In the data rows, 50 means zero.
Here are some rows, each followed by its group. Groups can overlap.
[52, 63, 41, 51, 51, 52, 53, 48, 69, 28, 49, 57, 53, 53, 45, 45, 49, 45, 38, 70, 53, 53, 36, 52, 48, 64, 39, 76, 41, 58, 46, 44] 0
[47, 58, 31, 25, 54, 35, 57, 57, 34, 68, 66, 47, 73, 78, 27, 67, 55, 48, 40, 58, 82, 61, 48, 62, 45, 83, 45, 77, 66, 73, 32, 45] 1
[66, 69, 44, 19, 61, 43, 66, 50, 68, 15, 45, 51, 67, 78, 43, 76, 73, 56, 69, 55, 75, 52, 56, 64, 47, 70, 53, 78, 82, 69, 25, 43] 2
[42, 38, 55, 42, 80, 37, 38, 63, 38, 54, 50, 39, 51, 60, 36, 55, 80, 43, 41, 31, 34, 42, 80, 44, 42, 67, 67, 46, 78, 71, 35, 62] 3
[53, 61, 29, 55, 45, 41, 80, 63, 52, 43, 79, 64, 54, 80, 37, 43, 37, 32, 49, 64, 34, 48, 41, 62, 60, 65, 21, 64, 44, 61, 31, 18] 2
[57, 45, 82, 78, 44, 33, 36, 56, 32, 64, 47, 22, 47, 45, 52, 41, 50, 74, 64, 51, 53, 47, 51, 41, 43, 35, 46, 23, 49, 59, 79, 61] 3
[43, 60, 18, 49, 47, 52, 70, 61, 56, 39, 71, 59, 55, 76, 32, 54, 40, 30, 48, 58, 42, 50, 50, 60, 55, 65, 32, 69, 45, 62, 29, 18] 2
[45, 63, 55, 50, 37, 59, 28, 40, 53, 61, 36, 42, 41, 31, 63, 39, 47, 50, 44, 44, 56, 46, 42, 42, 36, 30, 55, 43, 39, 43, 68, 50] 4
[60, 38, 75, 55, 50, 41, 80, 58, 52, 35, 60, 65, 62, 58, 53, 45, 57, 69, 52, 67, 62, 58, 47, 60, 61, 54, 49, 64, 62, 43, 42, 55] 5
[44, 41, 59, 45, 73, 47, 63, 48, 29, 52, 62, 57, 52, 54, 52, 59, 55, 40, 43, 41, 55, 52, 64, 52, 61, 49, 55, 37, 50, 55, 49, 67] 5
[44, 55, 37, 26, 99, 35, 59, 56, 35, 70, 79, 69, 47, 65, 45, 46, 57, 0, 8, 53, 33, 47, 49, 62, 54, 73, 58, 57, 44, 70, 32, 58] 1
[57, 31, 71, 39, 59, 32, 66, 39, 60, 42, 46, 73, 54, 38, 80, 46, 48, 78, 40, 81, 68, 75, 49, 55, 65, 59, 86, 65, 81, 37, 34, 82] 1
[48, 22, 26, 53, 57, 54, 39, 55, 70, 50, 56, 57, 41, 36, 57, 46, 52, 60, 39, 55, 15, 40, 77, 54, 59, 62, 73, 63, 71, 31, 34, 25] 2
[45, 68, 50, 35, 68, 40, 51, 58, 34, 48, 41, 33, 72, 79, 18, 71, 72, 44, 60, 54, 79, 52, 51, 47, 28, 77, 36, 72, 59, 91, 52, 58] 3
[51, 58, 45, 45, 45, 68, 22, 38, 47, 62, 47, 49, 54, 30, 42, 38, 64, 45, 39, 25, 48, 42, 53, 42, 32, 31, 49, 44, 40, 41, 54, 60] 4
[47, 41, 27, 48, 59, 54, 39, 53, 31, 74, 74, 50, 68, 61, 31, 65, 53, 57, 40, 44, 79, 51, 66, 61, 54, 64, 53, 53, 49, 64, 42, 48] 1
[39, 68, 49, 37, 53, 80, 20, 35, 49, 60, 34, 50, 52, 30, 50, 54, 59, 40, 36, 20, 59, 44, 56, 53, 33, 34, 63, 39, 38, 40, 53, 61] 4
[72, 50, 42, 42, 42, 37, 70, 54, 75, 23, 69, 73, 71, 69, 42, 41, 57, 49, 47, 56, 38, 54, 57, 53, 70, 72, 30, 67, 73, 60, 19, 31] 2
[39, 47, 65, 61, 63, 32, 49, 60, 36, 46, 30, 6, 23, 60, 67, 50, 49, 58, 77, 62, 46, 52, 38, 46, 32, 48, 52, 33, 62, 62, 74, 71] 3
[54, 68, 51, 37, 43, 70, 33, 36, 55, 61, 35, 49, 41, 34, 58, 48, 62, 43, 39, 30, 63, 41, 50, 47, 37, 34, 58, 45, 38, 39, 57, 63] 4
[38, 59, 44, 41, 50, 64, 40, 47, 63, 47, 42, 51, 45, 44, 39, 50, 49, 40, 36, 52, 55, 37, 46, 46, 35, 43, 60, 59, 37, 48, 55, 42] 0
[62, 45, 38, 80, 25, 56, 61, 57, 43, 55, 44, 38, 41, 48, 47, 37, 43, 58, 63, 45, 24, 48, 39, 51, 45, 51, 29, 45, 50, 42, 50, 28] 6
[30, 19, 32, 46, 82, 41, 86, 60, 15, 65, 58, 57, 53, 65, 39, 71, 33, 31, 63, 55, 42, 65, 42, 61, 62, 65, 40, 60, 51, 56, 30, 59] 1
[43, 62, 44, 47, 44, 63, 50, 51, 58, 37, 33, 49, 32, 46, 51, 51, 41, 48, 41, 52, 55, 45, 34, 59, 37, 53, 47, 63, 38, 47, 57, 44] 0
[48, 39, 58, 62, 62, 56, 77, 42, 22, 67, 59, 65, 61, 42, 50, 52, 38, 52, 59, 41, 49, 60, 38, 49, 66, 33, 42, 38, 46, 42, 49, 76] 5
[50, 50, 52, 53, 51, 65, 35, 37, 52, 57, 44, 67, 55, 27, 39, 39, 55, 44, 39, 30, 44, 47, 50, 49, 43, 37, 51, 55, 49, 42, 43, 62] 4
[72, 49, 59, 59, 27, 50, 54, 37, 67, 50, 69, 95, 88, 31, 49, 27, 46, 83, 27, 64, 76, 74, 36, 60, 67, 47, 36, 74, 61, 36, 35, 59] 1
[58, 73, 39, 37, 58, 46, 58, 50, 75, 2, 47, 72, 76, 74, 38, 57, 65, 48, 59, 67, 68, 58, 44, 58, 56, 83, 35, 81, 68, 64, 34, 33] 2
[44, 36, 77, 76, 41, 29, 50, 61, 31, 64, 51, 22, 32, 43, 70, 35, 37, 66, 58, 67, 37, 51, 45, 45, 42, 42, 59, 28, 52, 50, 81, 49] 3
[52, 59, 46, 52, 69, 31, 48, 62, 38, 52, 53, 38, 59, 73, 27, 57, 60, 31, 53, 53, 50, 48, 51, 43, 29, 77, 26, 59, 57, 90, 42, 55] 3
[59, 48, 54, 45, 45, 56, 46, 53, 63, 23, 37, 38, 57, 62, 44, 64, 63, 65, 68, 56, 61, 54, 52, 55, 48, 65, 43, 69, 58, 58, 43, 50] 6
[49, 64, 55, 33, 53, 70, 26, 34, 46, 59, 36, 56, 54, 35, 59, 55, 65, 37, 37, 21, 62, 41, 52, 48, 42, 25, 66, 46, 47, 36, 60, 72] 4
[55, 39, 65, 69, 54, 59, 69, 45, 50, 30, 53, 69, 49, 34, 49, 53, 39, 60, 53, 47, 44, 58, 42, 56, 66, 44, 42, 46, 38, 41, 57, 58] 5
[61, 39, 48, 32, 53, 36, 72, 59, 76, 27, 44, 61, 57, 69, 65, 57, 54, 66, 59, 74, 56, 57, 62, 59, 70, 76, 60, 73, 87, 46, 20, 40] 2
[64, 74, 60, 35, 57, 72, 32, 23, 53, 50, 38, 64, 60, 37, 41, 51, 66, 29, 42, 25, 75, 49, 48, 50, 39, 39, 44, 48, 33, 52, 56, 66] 4
[40, 31, 21, 62, 56, 42, 46, 63, 49, 65, 60, 58, 50, 54, 38, 45, 49, 58, 39, 50, 32, 50, 62, 47, 57, 68, 47, 54, 58, 54, 28, 25] 2
[47, 49, 41, 27, 77, 48, 59, 59, 59, 37, 69, 62, 55, 75, 50, 67, 61, 24, 34, 50, 46, 40, 74, 58, 60, 71, 67, 61, 54, 61, 30, 41] 2
[46, 39, 27, 41, 67, 49, 53, 59, 57, 52, 66, 55, 47, 67, 42, 64, 62, 44, 38, 40, 42, 36, 77, 60, 60, 76, 69, 60, 58, 52, 26, 30] 2
[48, 62, 48, 43, 41, 66, 26, 34, 59, 55, 38, 46, 44, 32, 56, 40, 60, 46, 40, 37, 55, 43, 48, 47, 39, 30, 60, 42, 38, 42, 63, 55] 4
[51, 39, 67, 52, 70, 55, 50, 47, 41, 58, 55, 57, 52, 47, 58, 55, 60, 48, 43, 31, 57, 47, 77, 49, 63, 43, 82, 29, 50, 47, 57, 67] 5
[72, 46, 57, 52, 81, 42, 89, 43, 45, 30, 66, 96, 90, 58, 28, 43, 58, 62, 46, 57, 48, 65, 40, 53, 71, 76, 28, 66, 77, 60, 28, 56] 1
[49, 49, 70, 39, 68, 34, 47, 56, 39, 49, 35, 24, 40, 59, 68, 57, 65, 37, 69, 40, 50, 49, 63, 42, 40, 49, 68, 31, 68, 62, 55, 69] 3
[73, 36, 74, 59, 43, 26, 27, 54, 47, 52, 54, 25, 62, 51, 46, 41, 65, 70, 52, 48, 46, 47, 67, 35, 48, 50, 45, 32, 68, 69, 63, 59] 3
[77, 34, 57, 48, 33, 15, 20, 62, 74, 73, 76, 54, 79, 52, 64, 17, 60, 78, 23, 70, 44, 44, 83, 49, 67, 74, 70, 60, 99, 58, 16, 36] 1
[45, 66, 36, 45, 47, 57, 43, 48, 70, 35, 41, 60, 44, 45, 47, 47, 55, 44, 42, 59, 54, 44, 39, 55, 44, 54, 48, 69, 34, 51, 52, 45] 0
[47, 27, 29, 46, 66, 50, 45, 54, 57, 53, 66, 56, 54, 58, 46, 49, 60, 43, 40, 34, 21, 39, 77, 55, 61, 68, 65, 49, 70, 50, 29, 31] 2
[52, 24, 54, 65, 43, 57, 51, 50, 61, 53, 63, 75, 49, 32, 64, 43, 37, 60, 33, 58, 36, 60, 57, 54, 64, 39, 59, 51, 52, 23, 33, 52] 5
[45, 45, 65, 40, 81, 45, 68, 62, 31, 53, 62, 61, 51, 58, 54, 56, 59, 31, 44, 42, 48, 47, 54, 59, 59, 42, 61, 39, 59, 48, 48, 68] 5
[50, 49, 42, 21, 65, 46, 52, 56, 50, 40, 60, 62, 43, 68, 68, 65, 62, 31, 42, 36, 49, 39, 71, 52, 60, 56, 71, 46, 64, 51, 30, 49] 2
[44, 60, 38, 55, 45, 56, 52, 50, 62, 44, 49, 58, 44, 46, 41, 38, 44, 47, 46, 59, 44, 50, 34, 50, 43, 56, 38, 61, 43, 53, 41, 42] 0
[34, 47, 33, 34, 73, 50, 59, 58, 57, 35, 64, 56, 49, 73, 48, 64, 66, 30, 37, 47, 45, 44, 72, 55, 55, 69, 69, 59, 61, 60, 26, 38] 2
[68, 45, 54, 62, 40, 44, 53, 52, 63, 34, 73, 58, 56, 57, 53, 43, 39, 62, 43, 58, 33, 47, 67, 49, 70, 48, 36, 40, 55, 48, 45, 31] 2
[49, 43, 71, 71, 45, 34, 53, 59, 54, 43, 48, 39, 60, 64, 67, 73, 52, 57, 66, 60, 43, 63, 45, 49, 60, 47, 47, 30, 50, 50, 47, 69] 5
[43, 66, 40, 41, 46, 58, 43, 49, 65, 41, 43, 50, 35, 44, 56, 49, 41, 42, 37, 59, 55, 39, 33, 52, 41, 51, 45, 62, 33, 45, 54, 40] 0
[44, 66, 34, 33, 50, 52, 54, 58, 56, 36, 47, 48, 53, 76, 34, 66, 48, 44, 57, 53, 72, 44, 49, 61, 45, 64, 39, 64, 50, 58, 51, 26] 2
[63, 28, 73, 82, 37, 41, 61, 45, 44, 55, 66, 61, 54, 37, 67, 35, 28, 75, 48, 56, 35, 56, 48, 47, 69, 28, 44, 18, 47, 39, 68, 55] 5
[37, 66, 39, 48, 42, 66, 51, 51, 67, 39, 43, 53, 42, 46, 47, 48, 50, 44, 40, 61, 55, 45, 37, 62, 40, 51, 44, 65, 33, 43, 49, 36] 0
[48, 73, 54, 44, 61, 42, 52, 58, 45, 34, 43, 34, 54, 73, 24, 63, 62, 40, 58, 66, 69, 48, 43, 52, 34, 68, 30, 62, 45, 90, 61, 53] 3
[54, 46, 73, 39, 70, 27, 54, 51, 53, 16, 36, 56, 84, 72, 41, 51, 75, 63, 68, 68, 68, 64, 46, 47, 40, 63, 49, 70, 99, 76, 37, 77] 3
[46, 22, 55, 68, 45, 34, 47, 50, 53, 67, 61, 61, 40, 35, 72, 33, 27, 58, 46, 55, 20, 52, 58, 46, 69, 42, 61, 32, 60, 35, 47, 50] 5
[59, 67, 60, 31, 64, 37, 43, 51, 38, 49, 28, 28, 68, 71, 28, 62, 82, 51, 66, 36, 84, 48, 58, 49, 29, 60, 46, 51, 74, 81, 60, 62] 3
[44, 56, 32, 43, 49, 29, 71, 65, 40, 60, 85, 57, 70, 84, 25, 62, 32, 49, 33, 75, 78, 56, 36, 60, 59, 72, 27, 68, 38, 78, 47, 30] 1
[45, 42, 45, 51, 44, 46, 60, 60, 63, 44, 44, 41, 28, 64, 68, 58, 36, 51, 63, 60, 35, 46, 52, 56, 57, 48, 60, 46, 49, 37, 52, 33] 2
[56, 42, 64, 54, 57, 51, 62, 33, 40, 48, 45, 64, 44, 33, 71, 43, 39, 49, 60, 47, 46, 59, 42, 47, 69, 37, 56, 36, 48, 41, 63, 73] 5
[48, 39, 48, 57, 34, 55, 42, 52, 57, 50, 35, 33, 36, 46, 59, 56, 40, 60, 69, 49, 47, 53, 54, 45, 45, 44, 57, 45, 47, 39, 53, 47] 6
[52, 38, 51, 66, 33, 50, 43, 52, 51, 46, 31, 25, 28, 40, 53, 62, 33, 64, 78, 53, 42, 45, 49, 46, 43, 42, 49, 40, 43, 45, 59, 35] 6
[21, 21, 39, 59, 73, 52, 76, 58, 3, 78, 58, 51, 45, 50, 30, 76, 30, 54, 60, 56, 49, 62, 51, 60, 66, 55, 48, 41, 35, 48, 50, 54] 1
[57, 55, 49, 33, 63, 45, 56, 47, 28, 46, 48, 38, 74, 74, 24, 71, 62, 33, 60, 43, 63, 53, 47, 52, 43, 74, 31, 68, 60, 81, 36, 68] 3
[56, 58, 67, 55, 55, 58, 60, 41, 35, 45, 51, 61, 59, 52, 48, 60, 57, 58, 57, 34, 79, 55, 47, 46, 53, 46, 44, 43, 51, 52, 61, 70] 5
[47, 68, 39, 32, 49, 51, 59, 61, 60, 35, 48, 48, 54, 73, 36, 68, 54, 51, 55, 59, 72, 48, 51, 58, 45, 67, 49, 64, 47, 63, 53, 29] 2
[52, 40, 39, 59, 43, 65, 39, 48, 44, 61, 46, 40, 48, 45, 46, 59, 48, 53, 61, 35, 37, 49, 65, 49, 46, 55, 52, 50, 51, 46, 41, 41] 6
[40, 61, 39, 47, 42, 55, 45, 53, 71, 40, 45, 55, 36, 46, 46, 47, 48, 48, 39, 70, 51, 44, 33, 51, 43, 52, 46, 67, 36, 49, 46, 40] 0
[59, 28, 54, 64, 18, 51, 62, 48, 63, 43, 64, 53, 65, 52, 50, 35, 40, 70, 51, 61, 25, 59, 54, 47, 51, 51, 41, 66, 64, 37, 27, 36] 6
[61, 52, 52, 55, 54, 58, 58, 47, 39, 49, 68, 60, 65, 57, 44, 56, 46, 38, 52, 42, 54, 54, 54, 49, 65, 49, 32, 47, 39, 58, 52, 53] 5
[45, 62, 52, 41, 46, 67, 21, 38, 58, 59, 34, 49, 46, 34, 60, 44, 50, 43, 46, 38, 53, 43, 45, 43, 36, 30, 58, 42, 44, 37, 62, 55] 4
[43, 65, 45, 56, 40, 53, 45, 56, 59, 41, 48, 45, 37, 45, 49, 47, 44, 57, 46, 69, 61, 46, 28, 50, 42, 51, 37, 56, 27, 51, 57, 35] 0
[64, 42, 52, 28, 43, 23, 72, 50, 25, 71, 50, 48, 67, 71, 70, 42, 39, 59, 79, 47, 57, 61, 49, 54, 60, 47, 63, 35, 91, 43, 35, 56] 1
[50, 37, 39, 63, 47, 65, 51, 47, 70, 35, 46, 59, 44, 37, 47, 63, 48, 61, 57, 48, 34, 50, 59, 48, 57, 52, 48, 57, 41, 35, 42, 46] 6
[65, 42, 61, 43, 34, 27, 66, 53, 29, 81, 75, 52, 70, 63, 62, 47, 40, 64, 57, 46, 68, 60, 56, 51, 67, 35, 52, 28, 67, 47, 58, 51] 1
[48, 53, 49, 38, 55, 68, 15, 34, 45, 69, 41, 54, 51, 27, 58, 42, 69, 48, 35, 21, 60, 35, 64, 41, 39, 33, 76, 40, 51, 40, 52, 62] 4
[61, 42, 75, 69, 43, 26, 34, 60, 40, 58, 44, 22, 55, 49, 55, 32, 57, 72, 63, 59, 43, 56, 59, 46, 44, 45, 46, 27, 63, 62, 70, 56] 3
[45, 33, 42, 61, 40, 40, 67, 64, 57, 56, 59, 56, 34, 52, 74, 43, 13, 51, 54, 69, 14, 42, 49, 55, 67, 50, 61, 48, 55, 27, 48, 17] 2
[53, 54, 72, 58, 44, 47, 59, 54, 34, 45, 42, 35, 47, 51, 56, 54, 47, 69, 70, 45, 65, 49, 44, 44, 49, 37, 50, 30, 48, 47, 80, 54] 5
[34, 69, 62, 49, 36, 84, 64, 50, 47, 61, 44, 56, 44, 32, 27, 52, 73, 48, 5, 29, 58, 35, 44, 73, 25, 4, 66, 61, 15, 10, 62, 53] 4
[40, 69, 43, 49, 44, 61, 50, 45, 61, 33, 43, 50, 43, 50, 41, 55, 53, 45, 40, 64, 62, 46, 42, 52, 41, 57, 47, 67, 36, 53, 55, 44] 0
[56, 61, 65, 74, 70, 27, 62, 60, 38, 38, 66, 46, 64, 65, 26, 36, 55, 40, 48, 55, 31, 50, 46, 41, 43, 59, 14, 43, 50, 87, 60, 49] 3
[65, 40, 64, 50, 30, 28, 57, 55, 30, 85, 68, 43, 62, 57, 71, 40, 34, 70, 62, 48, 56, 59, 54, 49, 75, 37, 49, 23, 68, 45, 60, 50] 1
[52, 68, 53, 44, 50, 70, 31, 35, 47, 63, 41, 58, 57, 35, 51, 49, 67, 36, 38, 22, 64, 41, 56, 50, 28, 32, 59, 50, 44, 43, 59, 62] 4
[62, 63, 76, 68, 52, 40, 43, 54, 47, 35, 50, 36, 67, 55, 33, 37, 61, 55, 60, 37, 40, 49, 57, 45, 49, 46, 26, 31, 61, 71, 64, 62] 3
[56, 47, 54, 51, 41, 53, 49, 50, 68, 28, 40, 44, 57, 61, 47, 59, 60, 61, 63, 56, 58, 53, 57, 49, 50, 72, 41, 65, 57, 58, 36, 45] 6
Which 5 groups are nearest to each row below, nearest first, going by the distance to the centre of the group?
[36, 43, 72, 62, 58, 23, 57, 69, 36, 46, 24, 9, 22, 57, 54, 49, 46, 59, 77, 67, 45, 53, 32, 33, 33, 46, 48, 42, 49, 60, 75, 62]: 3 6 5 0 1
Which 4 groups are nearest to each row below, nearest first, going by the average distance to the group's rows?
[54, 57, 43, 19, 52, 40, 58, 55, 63, 26, 40, 43, 65, 79, 45, 68, 65, 57, 70, 49, 63, 46, 57, 58, 52, 64, 50, 62, 79, 58, 37, 37]: 2 6 0 3
[43, 50, 59, 50, 69, 51, 68, 34, 36, 45, 40, 69, 35, 30, 60, 44, 45, 47, 52, 44, 50, 61, 30, 45, 62, 31, 61, 36, 38, 38, 63, 70]: 5 4 0 6
[52, 66, 53, 49, 38, 62, 33, 35, 53, 59, 43, 48, 54, 35, 59, 34, 50, 51, 43, 40, 55, 42, 44, 44, 35, 34, 46, 40, 40, 42, 66, 53]: 4 0 6 5
Which 4 groups are nearest to each row below, nearest first, going by the distance to the group's nearest row?
[51, 44, 42, 68, 75, 35, 34, 60, 37, 57, 52, 32, 63, 53, 29, 43, 70, 50, 51, 45, 39, 52, 64, 39, 36, 73, 39, 50, 68, 83, 39, 56]: 3 2 6 1
[51, 69, 32, 39, 40, 47, 67, 52, 68, 35, 60, 51, 52, 70, 39, 61, 44, 41, 51, 67, 57, 43, 49, 55, 54, 63, 41, 56, 40, 59, 53, 17]: 2 0 6 5
[38, 57, 28, 51, 51, 56, 45, 48, 69, 44, 45, 60, 34, 41, 50, 47, 53, 38, 39, 64, 52, 47, 37, 55, 47, 50, 48, 70, 32, 44, 51, 41]: 0 6 4 2
Which 5 groups are nearest to each row below, nearest first, going by the distance to the group's nearest row?
[48, 48, 26, 31, 62, 49, 56, 54, 54, 43, 68, 57, 57, 77, 39, 74, 53, 37, 47, 45, 48, 41, 73, 58, 61, 77, 53, 67, 55, 62, 28, 35]: 2 1 6 5 3
[40, 32, 38, 61, 40, 63, 26, 55, 59, 60, 46, 40, 41, 36, 62, 51, 46, 59, 56, 37, 31, 41, 73, 47, 49, 47, 64, 40, 54, 32, 43, 41]: 6 2 5 4 0
[57, 72, 46, 34, 50, 73, 28, 34, 53, 53, 39, 54, 55, 39, 41, 43, 66, 35, 43, 25, 65, 43, 47, 45, 37, 40, 49, 49, 40, 49, 54, 63]: 4 0 5 6 2
[43, 32, 47, 54, 45, 62, 28, 52, 57, 57, 43, 32, 40, 37, 53, 57, 57, 61, 51, 25, 47, 35, 64, 46, 55, 45, 73, 38, 54, 33, 48, 42]: 6 4 5 0 2
[44, 44, 48, 57, 47, 62, 44, 41, 53, 50, 38, 49, 41, 36, 56, 61, 46, 51, 60, 36, 41, 51, 45, 47, 47, 35, 56, 48, 42, 32, 49, 52]: 6 4 0 5 2
[54, 44, 52, 44, 46, 55, 53, 54, 56, 31, 37, 36, 61, 62, 47, 73, 57, 67, 76, 54, 56, 57, 62, 54, 44, 58, 49, 59, 69, 56, 39, 50]: 6 2 5 0 3
[47, 41, 33, 58, 54, 37, 47, 60, 44, 76, 78, 53, 66, 58, 22, 52, 45, 44, 33, 59, 45, 57, 53, 54, 49, 73, 38, 62, 46, 73, 35, 40]: 2 1 3 5 0
[60, 28, 65, 79, 38, 33, 65, 55, 45, 62, 66, 56, 43, 33, 71, 27, 19, 66, 50, 62, 24, 60, 41, 47, 76, 33, 46, 31, 41, 31, 61, 50]: 5 2 3 1 6
[50, 37, 45, 67, 25, 56, 47, 55, 56, 54, 43, 35, 28, 39, 66, 46, 37, 67, 65, 50, 35, 48, 47, 46, 53, 41, 52, 37, 39, 32, 57, 30]: 6 2 4 5 0
[58, 60, 44, 41, 65, 46, 55, 53, 31, 48, 54, 40, 80, 82, 29, 67, 60, 35, 66, 51, 74, 61, 50, 50, 41, 74, 25, 64, 72, 86, 34, 58]: 3 1 2 6 5
Which 5 groups are nearest to each row below, nearest first, going by the average distance to the group's rows?
[50, 71, 41, 44, 51, 61, 51, 48, 70, 29, 40, 52, 48, 49, 43, 56, 51, 38, 50, 68, 66, 44, 39, 50, 40, 62, 45, 70, 40, 61, 52, 45]: 0 6 2 4 5
[54, 66, 44, 40, 39, 65, 30, 46, 54, 58, 38, 48, 39, 31, 64, 41, 56, 47, 42, 40, 51, 39, 47, 51, 38, 32, 55, 41, 36, 37, 51, 52]: 4 0 6 5 2
[61, 37, 73, 74, 45, 28, 34, 56, 42, 59, 49, 22, 56, 43, 53, 34, 55, 75, 56, 44, 41, 52, 66, 35, 49, 44, 47, 27, 62, 60, 78, 59]: 3 5 6 4 0
[46, 47, 55, 39, 85, 44, 43, 58, 29, 50, 50, 34, 60, 75, 25, 76, 75, 39, 46, 47, 56, 50, 72, 48, 39, 79, 47, 63, 57, 88, 38, 63]: 3 2 0 6 5
[33, 57, 37, 52, 43, 58, 42, 54, 70, 43, 41, 50, 33, 43, 49, 43, 47, 51, 40, 61, 46, 48, 40, 56, 46, 54, 53, 61, 36, 46, 55, 34]: 0 6 4 2 5
[33, 57, 59, 30, 97, 37, 52, 60, 28, 39, 40, 38, 54, 72, 41, 63, 72, 18, 49, 56, 45, 50, 54, 49, 36, 64, 54, 60, 68, 85, 42, 78]: 3 0 2 5 6
[27, 57, 53, 33, 92, 38, 56, 51, 36, 30, 10, 43, 32, 43, 44, 52, 71, 41, 61, 52, 45, 52, 24, 54, 34, 53, 56, 58, 62, 56, 56, 75]: 0 3 4 5 6
[54, 20, 20, 31, 42, 41, 80, 45, 0, 99, 82, 72, 83, 63, 30, 69, 25, 65, 53, 38, 48, 74, 49, 58, 76, 50, 50, 69, 64, 48, 23, 49]: 1 5 2 6 0
[42, 44, 69, 56, 55, 25, 58, 65, 33, 50, 22, 9, 31, 62, 51, 49, 51, 61, 85, 62, 45, 54, 33, 42, 34, 48, 44, 43, 68, 58, 67, 62]: 3 6 5 0 4
Which 3 other groups have their centres nearest to the centre of group 4, nearest first?
0 5 6
Group 0 spreads out most along one direction. Which 3 other groups' directions of most spread are closest to that one, closest first?
6 2 3
Which 3 other groups have their centres nearest to the centre of group 3, nearest first?
5 6 1
Which 4 groups are nearest to each row below, nearest first, going by the distance to the centre of the group?
[44, 36, 68, 46, 72, 35, 67, 54, 26, 51, 28, 40, 45, 50, 65, 48, 56, 46, 76, 52, 46, 71, 35, 53, 44, 47, 62, 45, 69, 51, 43, 87]: 5 3 1 6
Group 1 spreads out most along one direction. Which 3 other groups' directions of most spread are closest to that one, closest first?
5 3 4
Group 6 spreads out most along one direction. Which 3 other groups' directions of most spread are closest to that one, closest first?
2 3 5
Group 3 spreads out most along one direction. Which 3 other groups' directions of most spread are closest to that one, closest first?
2 6 5
Which 3 other groups have their centres nearest to the centre of group 0, nearest first?
6 2 4
Group 5 spreads out most along one direction. Which 3 other groups' directions of most spread are closest to that one, closest first?
2 3 1
